In the data rows, zero lies at 4.5, halfway between 4 and 5.
How far apart are the two rows of each pair, measured in a hidden way? 0 means very close, and 30 very far. Two or three weighted sums of its numbers give each row a place; it is the straight-line distance between the places.
2,4,5,7,4,8,3,6,4,4,6
4,7,2,3,5,4,8,3,3,3,3 -> 13
3,4,4,4,4,2,6,4,3,3,3
4,6,4,4,6,2,7,1,5,6,5 -> 11
5,3,5,2,5,4,5,7,3,3,1
2,4,3,2,5,5,6,4,5,2,2 -> 18
3,5,3,4,3,8,5,7,3,5,4
4,4,4,3,3,4,5,3,4,2,2 -> 11
7,4,7,4,3,3,4,4,4,8,6
4,4,5,4,4,6,5,5,5,5,6 -> 14
5,6,2,3,4,3,8,4,3,4,2
3,7,2,3,4,3,6,3,3,1,2 -> 18
2,4,4,7,7,6,6,5,5,7,6
4,4,3,6,6,4,3,5,7,5,6 -> 8
2,3,3,6,5,5,3,5,5,4,4
3,3,5,4,3,5,4,8,3,5,5 -> 16
7,5,5,5,5,3,5,1,3,8,7
3,6,3,6,6,5,5,4,5,5,4 -> 17
6,5,4,7,6,4,2,7,6,4,6
3,5,3,2,3,4,5,5,3,3,3 -> 18
5,7,4,5,5,3,6,2,6,6,5
5,6,5,4,4,7,6,6,2,5,5 -> 7
6,7,6,4,4,4,7,1,6,5,6
4,5,5,4,4,6,5,6,3,5,6 -> 4
6,4,5,5,2,2,5,4,5,7,4
5,6,3,6,6,5,4,5,5,6,3 -> 7
6,4,4,5,6,5,5,3,5,7,6
1,7,3,2,4,3,7,2,4,2,3 -> 24
2,8,2,2,5,3,7,2,2,2,1
4,5,2,3,4,4,7,5,6,3,3 -> 14
2,6,3,2,5,3,7,3,4,2,2
6,2,7,4,4,5,3,6,4,4,5 -> 18
5,3,4,5,4,5,4,6,4,4,5
2,8,2,3,5,4,6,1,4,3,2 -> 22
5,3,4,5,4,7,4,6,4,6,5
3,5,2,5,3,8,6,6,1,4,5 -> 23
4,4,4,3,4,5,6,3,4,3,3
3,5,4,6,5,7,3,7,4,4,6 -> 15
4,3,3,3,3,2,5,4,4,3,2
4,4,3,2,4,4,7,4,5,2,2 -> 3
2,6,5,6,6,7,5,7,6,7,5
5,3,6,4,3,6,3,5,3,4,6 -> 12
4,3,5,7,5,8,5,5,6,3,5
6,1,6,5,2,3,4,6,6,2,3 -> 13
4,2,4,7,4,1,3,5,4,5,5
4,4,2,3,4,4,6,4,5,2,4 -> 9
4,3,6,5,3,5,4,8,6,3,2
3,5,6,6,6,6,6,7,5,7,7 -> 9
3,7,3,3,5,2,7,1,2,2,1
5,6,5,4,4,4,7,1,6,7,4 -> 18
6,6,4,5,5,6,5,4,4,7,6
4,4,6,4,6,4,3,7,5,4,4 -> 13
2,2,5,5,3,4,4,5,7,3,5
5,5,5,5,4,4,4,4,3,7,6 -> 11
3,5,3,5,4,4,4,4,6,5,4
6,4,5,6,4,4,4,4,5,6,5 -> 13
4,2,5,4,2,5,5,6,3,6,5
4,6,5,5,4,3,5,3,6,6,4 -> 11
2,8,1,3,7,4,8,2,4,2,1
5,7,2,2,5,2,7,3,3,2,2 -> 12
1,4,4,6,6,6,6,6,4,6,4
6,2,6,6,5,3,2,6,7,5,5 -> 12
5,2,3,4,2,7,5,7,5,6,6
1,3,8,3,3,5,4,7,4,2,5 -> 13
8,2,9,4,2,4,2,5,1,5,6
6,3,9,3,1,4,3,5,5,3,4 -> 12
4,3,7,3,2,6,4,4,4,4,5
4,4,3,3,3,4,6,7,3,3,1 -> 9
2,6,3,6,4,8,5,6,4,6,4
5,6,3,4,1,9,5,6,2,6,5 -> 7
4,7,3,7,8,5,2,4,7,5,5
3,3,4,3,4,2,6,3,5,1,2 -> 15
3,8,3,3,5,4,6,1,4,3,2
5,4,5,2,4,7,3,5,4,3,5 -> 18
4,2,6,5,2,5,4,6,6,2,2
4,3,4,6,3,4,5,5,7,4,3 -> 5
4,7,3,2,4,3,7,2,4,2,2
4,3,3,7,5,5,3,4,5,6,5 -> 7
4,4,4,6,6,5,4,5,4,6,5
4,6,3,2,4,3,6,5,3,3,2 -> 8
8,3,8,3,2,1,3,4,3,7,6
6,6,5,4,4,1,7,1,5,6,4 -> 16
4,4,5,3,2,3,6,3,4,2,3
5,7,2,3,6,3,7,2,1,3,3 -> 4
5,4,4,5,3,3,4,6,5,4,4
7,6,5,4,5,3,7,2,5,7,7 -> 14
7,3,8,3,1,4,3,6,4,5,7
4,8,3,3,5,4,7,5,3,3,2 -> 16
4,8,2,2,4,4,7,4,2,2,2
3,7,3,1,5,3,7,2,4,2,2 -> 16
4,1,7,4,1,5,4,8,6,2,3
4,6,4,6,6,7,4,7,5,5,6 -> 10
7,6,5,4,4,4,5,2,3,6,7
9,4,7,5,2,0,4,4,4,7,7 -> 15
5,5,3,3,4,3,5,5,4,3,1
3,2,6,5,3,4,4,7,7,2,5 -> 6
2,5,4,6,6,8,5,7,6,6,6
4,5,4,7,6,6,3,6,7,4,5 -> 11
5,7,4,3,5,3,8,2,5,3,3
6,1,7,3,3,6,3,4,4,4,6 -> 17
8,5,5,5,1,2,4,4,5,8,5
3,8,2,2,4,4,7,3,5,2,3 -> 22
4,1,5,7,4,7,4,6,6,3,5
8,5,5,5,5,4,5,1,4,7,7 -> 16
4,2,6,6,5,5,4,5,5,4,4
5,5,3,3,3,3,6,6,3,3,3 -> 15
6,4,8,5,3,5,3,6,4,4,5
3,7,5,6,4,5,6,5,5,6,6 -> 12
5,4,6,7,8,4,2,4,5,5,6
4,6,3,8,8,3,2,4,6,6,5 -> 14
8,6,6,5,5,3,5,0,4,8,7
3,7,3,2,6,3,6,2,4,2,5 -> 16
3,2,6,6,6,3,4,7,5,3,3
3,3,5,6,4,7,5,6,4,4,4 -> 13
6,5,5,4,6,3,5,2,4,7,8
4,3,6,7,5,4,4,5,7,4,3 -> 18
3,4,5,6,4,6,4,7,6,4,4
3,5,3,9,8,3,1,3,7,5,6 -> 9
5,7,1,3,6,3,8,2,4,2,1
4,4,2,6,6,5,4,3,5,4,6 -> 4
5,3,4,5,5,4,4,5,5,3,3
3,6,2,2,5,4,7,1,4,3,2 -> 14
8,3,6,4,3,3,4,4,2,7,6
5,8,1,2,5,4,8,1,5,3,2 -> 24
5,5,6,4,5,3,6,3,4,6,4
3,7,2,2,6,4,7,3,3,2,2 -> 15
2,2,7,7,4,9,4,6,5,3,6
4,5,4,2,2,4,5,4,3,2,2 -> 17
2,4,5,6,4,9,4,6,3,4,5
5,3,6,4,2,4,3,4,3,5,7 -> 16
3,6,4,6,6,6,4,3,7,5,3
8,7,6,5,5,2,5,2,4,8,6 -> 23
5,5,4,7,8,4,2,5,6,5,5
4,7,2,2,5,4,7,3,4,2,3 -> 8
7,4,4,5,3,6,6,7,6,6,6
3,4,5,6,4,4,4,5,4,4,6 -> 19
7,6,4,6,5,4,5,3,4,7,6
4,7,1,1,4,5,7,1,3,3,2 -> 21
4,2,6,5,3,3,4,5,5,4,6
2,3,6,6,4,6,3,7,4,3,4 -> 11
2,3,2,2,4,3,6,5,4,3,1
7,5,6,4,2,5,3,5,5,5,7 -> 22
3,5,3,5,3,7,6,6,3,5,5
3,4,4,2,4,3,6,4,5,3,2 -> 24
4,3,4,4,3,5,5,6,5,7,5
5,3,4,5,3,7,5,6,4,5,6 -> 18
6,3,3,4,2,6,5,5,5,5,8
5,5,4,3,4,2,6,2,5,6,6 -> 14
3,5,5,5,6,6,5,5,4,5,6
4,4,4,8,8,6,2,3,6,5,5 -> 11
4,4,6,6,5,5,5,7,4,6,4
2,3,7,6,2,6,4,7,6,3,4 -> 18
6,5,5,8,6,4,2,4,6,5,4
2,5,4,2,3,4,7,5,5,2,1 -> 18
2,6,3,2,6,4,6,1,4,3,2
4,4,5,7,8,5,2,5,8,5,5 -> 14
3,2,6,5,5,6,4,5,5,3,6
4,7,1,3,5,3,7,2,3,3,3 -> 15
7,2,6,4,1,1,4,5,5,6,5
3,5,3,3,4,3,5,5,4,3,3 -> 17
6,3,6,4,2,4,3,7,3,3,6
5,4,3,6,5,4,4,5,7,6,4 -> 10
6,6,4,7,8,4,2,5,6,6,8
7,3,8,4,3,4,3,7,3,4,5 -> 10
4,4,4,5,2,7,5,8,4,5,4
4,1,9,2,1,5,4,6,5,3,6 -> 23
5,3,3,3,4,5,5,5,3,2,4
6,4,7,4,2,2,4,4,4,6,6 -> 12
5,5,5,7,7,4,1,3,7,6,6
5,2,3,4,4,5,4,8,5,6,5 -> 18
5,6,2,3,6,4,8,2,3,2,3
3,6,2,2,5,4,7,2,3,1,2 -> 10
3,5,4,5,7,6,4,3,6,5,4
3,6,1,2,5,6,8,5,4,3,2 -> 7
4,2,5,6,2,4,4,5,5,3,4
4,4,3,6,6,8,6,6,6,6,4 -> 16
5,8,4,2,6,4,8,3,3,3,1
2,2,6,5,1,3,5,7,3,2,4 -> 17
5,4,5,3,2,5,6,8,5,5,6
3,3,5,6,4,5,4,7,5,4,7 -> 17
5,5,4,6,7,5,3,3,5,6,7
4,4,8,3,2,5,3,6,4,5,5 -> 10
7,5,5,6,4,4,4,2,3,7,7
5,5,5,4,3,3,5,3,4,7,6 -> 14
3,7,3,3,5,3,7,3,4,4,2
4,6,3,3,2,6,5,6,4,6,5 -> 11
6,5,6,4,4,4,5,2,3,6,7
4,2,3,3,3,3,5,5,2,2,2 -> 7
3,6,3,7,8,5,1,5,7,6,5
4,7,3,2,7,5,7,3,5,2,3 -> 9
